Each row is where one point has got to under a steady rotation. How many ticks took it there?
The counts run from 0 to 268.
[-1.66 -0.19 -0.26  0.31 -0.19  0.60 -0.41 -1.29 -1.10  1.67  0.97 -1.54
 -4.23  1.90  2.23  3.78  0.16 -0.45  3.89  2.15  0.79  0.45  2.64 -1.16
 -4.57 -0.14  0.11 -3.93 -1.45  1.29 -1.36  2.77  1.71 -2.18  1.58  3.31
  3.12 -2.75 -0.99]  161
[ 3.37  0.33  1.92 -0.35  1.28 -0.55  0.68  0.53 -1.28  2.90 -0.29  0.40
  4.02 -1.58  1.10  0.42 -4.26 -0.13 -0.70  3.20  1.06  0.96 -2.10  1.09
  2.13  1.10  2.51 -3.32  0.36 -2.23  0.38 -4.23  1.04  4.82  1.03  0.58
  1.94  0.45 -1.90]  244
[-0.23  6.11 -3.37 -0.05  4.55  2.78 -1.77 -1.45 -0.65 -0.41 -2.35  2.14
  1.59  2.41 -1.03  2.51  0.31 -4.41 -0.83 -0.49  1.26  1.86 -2.56  2.04
  1.77  0.55 -1.28 -2.30 -1.57  1.77  2.55 -0.13 -0.70  0.42  1.63 -0.52
 -2.07  0.19 -2.64]  267
[ 2.60  1.79  2.00 -0.93 -1.37 -4.13 -1.34 -1.08 -1.00 -2.57 -1.93  1.36
  0.87  0.77  2.50 -1.03 -4.87  1.04 -0.33  1.20 -0.53  3.22  1.60 -3.36
 -2.09  4.17  0.37 -0.78  1.25  1.96  1.57  0.37 -3.39  1.68 -0.42 -2.82
 -0.38  3.09 -1.31]  8
[-0.97 -1.83 -0.52 -2.48 -1.17 -0.06  2.06 -1.87 -1.99  2.87  1.26 -1.26
  0.61  0.88  0.90  0.15  2.00  2.37  1.50  3.85  0.22 -0.64  0.46 -3.18
 -0.73  2.58 -0.80 -0.89 -2.47  2.31 -1.14  3.46  2.03 -2.47  0.95  2.11
  2.32 -0.10  3.47]  149
[ 3.74 -2.31  4.41  0.24 -3.10 -1.33  0.15  0.99 -2.26 -0.10 -0.46 -0.38
  0.05 -2.63 -1.52 -2.89  1.66  0.68  0.35  0.51 -0.49 -2.74  3.61  1.25
 -3.29  1.04  3.00  0.32  0.43 -1.83  1.82 -0.97  0.35 -0.16 -1.14  2.89
  2.07  4.22  1.78]  203
[ 1.75  0.69 -0.42  1.06 -0.60 -2.57 -0.68 -0.24  0.76 -1.04  3.70 -1.73
 -2.59  3.56  1.82 -0.42 -2.93  1.36 -0.50 -2.65  0.35  0.85  0.44 -3.33
 -2.24  0.86  1.83 -3.42 -2.08  2.66 -1.64  1.12 -3.75  2.00 -1.43 -3.68
 -0.58  1.62 -3.07]  12
[ 1.58 -0.23 -0.18 -0.82 -0.99  0.43  1.28 -3.00 -0.05 -0.53  2.36 -0.67
  3.64  1.15  0.29 -3.76 -0.30 -0.18 -3.54  1.55  1.44 -1.76 -1.23 -0.77
  6.81 -0.49 -0.05 -0.70 -5.09  0.14  2.31 -1.38  0.09  2.92 -0.75 -1.30
  0.38  1.45  2.75]  261
[-0.42 -3.21  0.40  0.44  0.72  2.84  0.93 -4.66 -0.61 -0.22 -0.10  3.10
  3.45  2.08  0.45  0.78  4.35  1.87 -1.96  4.94  0.49  3.09 -1.45  2.76
  0.51 -1.76  0.39  1.37 -0.25  1.39  1.75 -2.94  0.35 -0.69  1.20  1.48
 -0.55 -0.70  2.54]  112
[-3.09 -2.25  1.11 -2.04  0.07 -2.77  1.78 -5.09 -0.37 -1.47 -1.51  3.40
  1.01  2.46 -1.02  0.35  0.49  2.87 -0.70 -2.32  1.11 -1.39  2.48 -2.49
  0.81  3.13  2.32 -3.55  2.89  3.33  0.24  1.22 -2.32  0.92 -1.15 -0.17
  1.61  0.84 -1.07]  21
[ 2.55  0.94  2.81  1.54  0.39 -2.92 -0.55  0.32  0.13  0.30 -0.18  0.55
  3.65 -0.83  0.64 -0.53 -5.67 -1.06 -2.68  0.97 -0.65  2.27 -2.60  1.33
  2.13  0.83  1.29 -3.11  0.46 -1.23 -0.94 -4.33  0.18  4.40  0.68 -3.33
  0.56  0.97 -1.98]  245
[-3.02 -4.18  1.78  2.91  3.35 -0.01  1.79 -0.69 -0.46  1.62  1.72  2.05
  0.02 -1.03 -0.94 -0.63  3.75  1.50 -0.12  0.18  2.28 -0.42 -0.22  2.78
 -4.23 -0.35  0.02 -1.10  3.05  0.51  0.15 -1.40 -0.52  1.57  5.89  0.97
  1.15 -2.09 -0.21]  91
[ 0.61 -0.97  1.25 -1.42 -1.67 -0.62  1.43 -0.71 -0.40  2.36  1.78 -2.00
  2.15  0.83  0.13  0.06 -1.83  3.57  2.57  5.78 -0.06 -1.06  1.42 -4.05
  1.63  1.36 -2.53  0.76 -4.90  0.09 -2.37  3.66  1.29 -2.18 -0.13  1.53
  1.74  1.56  2.86]  150
[-4.24  0.30 -0.23 -2.29  1.80  0.14 -0.62 -1.38  1.42 -2.00 -0.04 -3.99
  0.44 -1.75  1.03  2.36 -2.68  0.55  2.04 -0.89 -2.90 -0.10 -0.19 -0.74
 -4.48  2.24 -0.04 -0.94 -0.39  3.81 -0.91  0.92  1.58 -0.02 -1.48  2.54
  5.88 -0.02 -3.20]  173
[ 2.46  0.68 -2.62  0.21  0.32  2.02 -1.62 -1.21  0.07 -3.55  0.48  1.64
 -1.02  2.18 -2.18  0.32 -3.89  1.22  0.31 -0.93 -2.08  1.78  2.24 -0.60
  4.08 -1.81  4.74 -1.33 -1.46  0.12  2.92  1.95  0.52  1.73 -2.70  0.93
  0.86 -0.32 -3.62]  31
[ 2.44 -3.82  0.66  1.47 -2.12 -4.54  2.17 -1.01  0.84 -1.67  1.58  0.09
  0.45  2.20 -0.66  2.43 -3.29  1.82 -1.63  0.16 -4.27 -0.36  3.14 -3.48
  1.59 -1.82 -1.37  1.74  2.90  0.70 -0.09  0.67 -0.27 -3.07 -5.09  2.74
  1.31 -1.76 -0.23]  167
[ 2.39 -1.02 -2.44  1.36  2.07  1.36 -1.06  5.90 -1.08  3.12  4.39  0.20
  1.31  1.16 -0.02  1.66 -1.67 -2.95  0.80  0.86 -1.70 -0.90 -5.00  1.04
 -1.19 -1.85  1.17  2.94  0.14 -1.68  2.50 -1.11  0.94  3.58  0.44  0.67
 -0.74 -2.72 -1.27]  84
[ 1.63 -0.67  0.30  2.84 -0.72  1.54 -1.48 -0.29  0.86 -1.61  1.44  0.53
  0.51  3.14  3.12 -0.23  1.94 -2.17 -2.18  0.45 -0.57  3.41  0.43  2.25
 -1.44 -4.08 -2.41 -1.43 -1.09  4.63 -0.27 -0.44 -3.31 -2.30  3.27 -3.14
 -2.18  1.74  0.43]  123
[ 2.69 -1.93 -0.09  1.91  0.21  2.06 -0.47 -1.06 -0.56  0.46  3.10 -0.32
  1.58  4.50  1.96  1.79  4.47 -0.99  0.64  1.07  1.49 -0.52  1.02  0.57
  2.09 -5.60  2.12  2.44 -3.87  1.67 -0.25 -0.81 -1.74 -2.78  1.82  0.21
  0.35  0.78  1.11]  125
[-0.34  0.63 -0.59 -5.20 -0.93  1.41 -2.03 -2.04 -1.64  3.61  4.29 -2.76
  0.56  1.76  5.30  0.54  1.64 -0.36  0.22  3.15 -1.17 -0.42 -1.38 -1.85
  1.88 -1.65  0.32  2.66 -2.83  3.12  0.46  0.33 -0.47 -0.61 -0.44 -0.33
  1.89  0.84  0.32]  137
[-0.84  0.97 -2.86  0.47 -2.06  0.66 -1.32  1.87  2.48 -1.18  0.89 -2.59
 -1.74 -1.15 -0.06  1.52 -3.20 -1.20 -0.79 -3.77 -2.62  0.85  0.27 -0.46
 -1.35  0.30 -1.53 -3.38  1.11  3.63 -3.87  0.48  1.00 -3.15 -3.98 -0.84
  0.98  0.95 -4.17]  176
[-3.42 -0.51  3.92 -0.49  2.93 -3.72  1.49 -1.78 -1.26 -0.27  0.44  0.08
 -3.26 -0.93 -4.50 -3.29  0.26 -2.88 -3.92 -1.56 -0.27 -2.66  2.85  1.26
  0.25 -0.39 -0.30  0.21 -2.04 -1.65  1.73  0.12  0.09  0.69 -2.02 -0.26
 -2.02 -0.15  3.99]  57
[ 4.36 -1.97  1.87  4.13 -0.35  0.23  0.80 -0.06  0.06 -1.35  0.21  4.77
  1.05  2.49 -3.04 -0.21  0.91  0.88  1.12  0.85  0.20 -0.36  0.78  0.01
  2.87 -1.86  6.08 -1.83  1.52 -2.79  0.79 -2.53 -1.69  2.28  1.35  1.30
 -0.78  0.33 -0.46]  236
[-0.32 -0.39 -0.68 -1.65  0.27  1.77  2.65 -4.46 -1.08  1.26 -0.79  1.84
  4.35  1.82 -0.93 -0.54  3.66  0.15 -4.04 -0.63  1.17  0.35 -1.79  1.15
  4.25  2.02  0.17 -3.23  0.30  2.62  2.49 -2.44  0.82  1.58 -0.22 -0.70
  1.78  1.94  2.44]  259
[-1.96 -2.84 -0.25  0.15  1.73 -0.72  3.61  1.15  0.71  4.14  1.92 -0.57
  2.82 -0.85 -0.52  1.49  2.76 -0.07 -2.37 -1.52 -0.21 -0.48 -5.02  1.18
 -0.80  2.50 -1.67 -0.59  2.82  1.38 -2.61 -3.13  1.47  2.45  1.01  0.06
  0.19 -2.35  2.20]  95
[ 2.07  1.89  1.08 -0.15  2.31 -1.45  2.05  0.06 -1.43  4.00 -1.94 -1.93
  3.35  0.07  1.55  3.79  2.50 -1.36  2.39  3.56  2.74 -1.74  1.46 -0.44
  3.82 -1.46 -0.12  1.92 -0.42 -0.47 -2.34 -1.22 -0.56 -4.25  1.51  2.57
  0.33  0.20  1.88]  129
[ 0.88  0.59 -0.63  2.80 -2.11 -2.16 -0.66 -0.97  2.24 -2.45  2.96 -2.12
 -3.69  2.02  3.90  0.38 -3.42 -0.79  2.81  0.73  0.84 -0.56  4.16 -3.60
  0.02 -1.10 -1.55 -1.24 -0.81  0.66  1.28  4.34 -0.31 -2.21  0.45 -0.96
  0.25 -2.25 -2.37]  159
[-3.06 -1.29  0.93 -0.63  0.15  0.83  0.53  1.00 -2.29  1.42  0.36  3.09
  1.40 -2.14  0.28 -2.27  1.16 -0.99  0.06  3.27  1.46 -1.47 -2.44  1.31
 -4.46  3.53 -0.20  0.13  0.39 -0.48  5.46  0.37  1.17  3.35  2.37  0.89
  1.77 -0.86  1.97]  79
[ 0.89  2.12 -0.83 -0.14  3.06  0.99 -0.89  0.11 -0.92 -1.55 -1.56 -3.99
 -0.34 -1.34  0.35  0.62 -1.99 -3.14  1.28 -1.75 -0.31 -4.04  1.20 -0.18
  0.51  0.47  3.46 -0.51 -5.39  0.44  4.16 -0.22  2.00  3.70  0.55  3.14
  1.96 -1.04 -0.96]  47
[-0.40  0.70 -0.95 -2.25 -4.68 -0.78  0.50 -1.60  1.62 -0.88 -2.10 -1.20
  0.33 -2.21  1.12 -0.69  0.73 -2.35 -2.62 -1.40 -3.11  0.06  0.46  0.62
 -3.38  5.36 -1.38 -1.12  1.51  1.13  1.89 -1.19  2.38 -0.22 -6.01  1.85
 -1.82  0.91 -0.09]  189
[-0.25  0.41 -3.98 -0.63  2.98  2.23  1.16 -5.29 -0.75 -1.45  0.34 -1.16
 -3.63  1.46 -1.70  0.59  1.66  2.00  0.35 -2.04  0.91  0.07  1.86 -0.38
  0.38  1.67  3.99 -2.21 -0.41  0.17  2.30  2.33  1.51  1.36 -1.30  2.21
  0.34 -3.57 -1.98]  34
[ 0.68 -1.07  2.30  3.34 -1.27 -2.72 -0.17  1.41  0.29  1.89  2.40  0.13
 -1.81  2.01 -2.34  2.51 -4.05  0.80  1.83  1.08  0.04  1.93  2.53 -1.66
 -1.03 -1.36 -1.90 -3.48 -0.74 -0.30 -4.28  3.07  0.36 -4.19 -1.25  2.42
  1.02 -0.20 -0.63]  163
[ 2.09  2.83 -0.63 -3.54  1.38 -2.98  2.32 -1.13 -2.67  1.28 -3.88  0.66
  1.69  1.19  1.70  3.63  0.36  1.55  1.00  2.28 -1.57  0.97 -0.29 -3.71
 -1.72  5.76  1.92 -0.87  1.55 -0.23 -0.14  0.14 -1.99  1.27 -2.04  0.99
 -2.36 -0.10  1.22]  5
[ 0.94 -3.64 -0.33 -0.08  0.94  0.63  3.51  2.31  0.34  4.89  1.01 -0.04
  4.24 -1.98  0.53  0.22  1.67  0.22 -0.90  2.18 -1.13 -2.37 -4.71  0.44
  2.06  0.75  0.58  1.34  2.77  0.06 -1.22 -3.22  2.96  2.52  0.65  0.29
  1.39 -2.52  1.54]  96
[ 0.42  4.75 -0.78  0.47  3.01  0.26 -2.55 -0.21  0.28 -0.80 -0.65 -0.25
  2.35 -0.30 -0.23 -0.26 -3.41 -2.72  0.26  1.87  1.71  0.86 -1.40  0.47
  5.09 -1.34 -0.84  1.17 -6.65 -1.34  2.59  0.13 -0.51  1.99  1.17 -0.27
 -0.74  1.24 -1.00]  265
[ 1.54 -2.01 -1.34 -0.12 -0.94  0.57  2.04 -1.53 -1.59 -2.67 -2.29  2.21
  1.76  1.15 -2.95  1.62 -0.07 -0.16 -3.51 -3.49 -3.33  0.06 -0.19  0.23
 -0.25  3.14  0.95 -1.92 -0.34  2.99  3.96 -1.23  1.46  2.81 -3.67  2.43
  1.89  0.31  1.41]  42
[ 1.97  1.33 -0.40  3.49 -0.03  0.22  1.90  2.10 -0.24 -1.02 -2.55  4.49
 -0.88  2.31 -2.52  0.22  1.90 -1.28  0.98  0.95 -0.96  1.46 -1.29  0.76
 -2.08  0.69  3.27 -6.28  2.49  0.15 -1.07 -1.17 -0.56  3.14  2.63 -2.63
 -2.83 -1.62 -0.20]  234
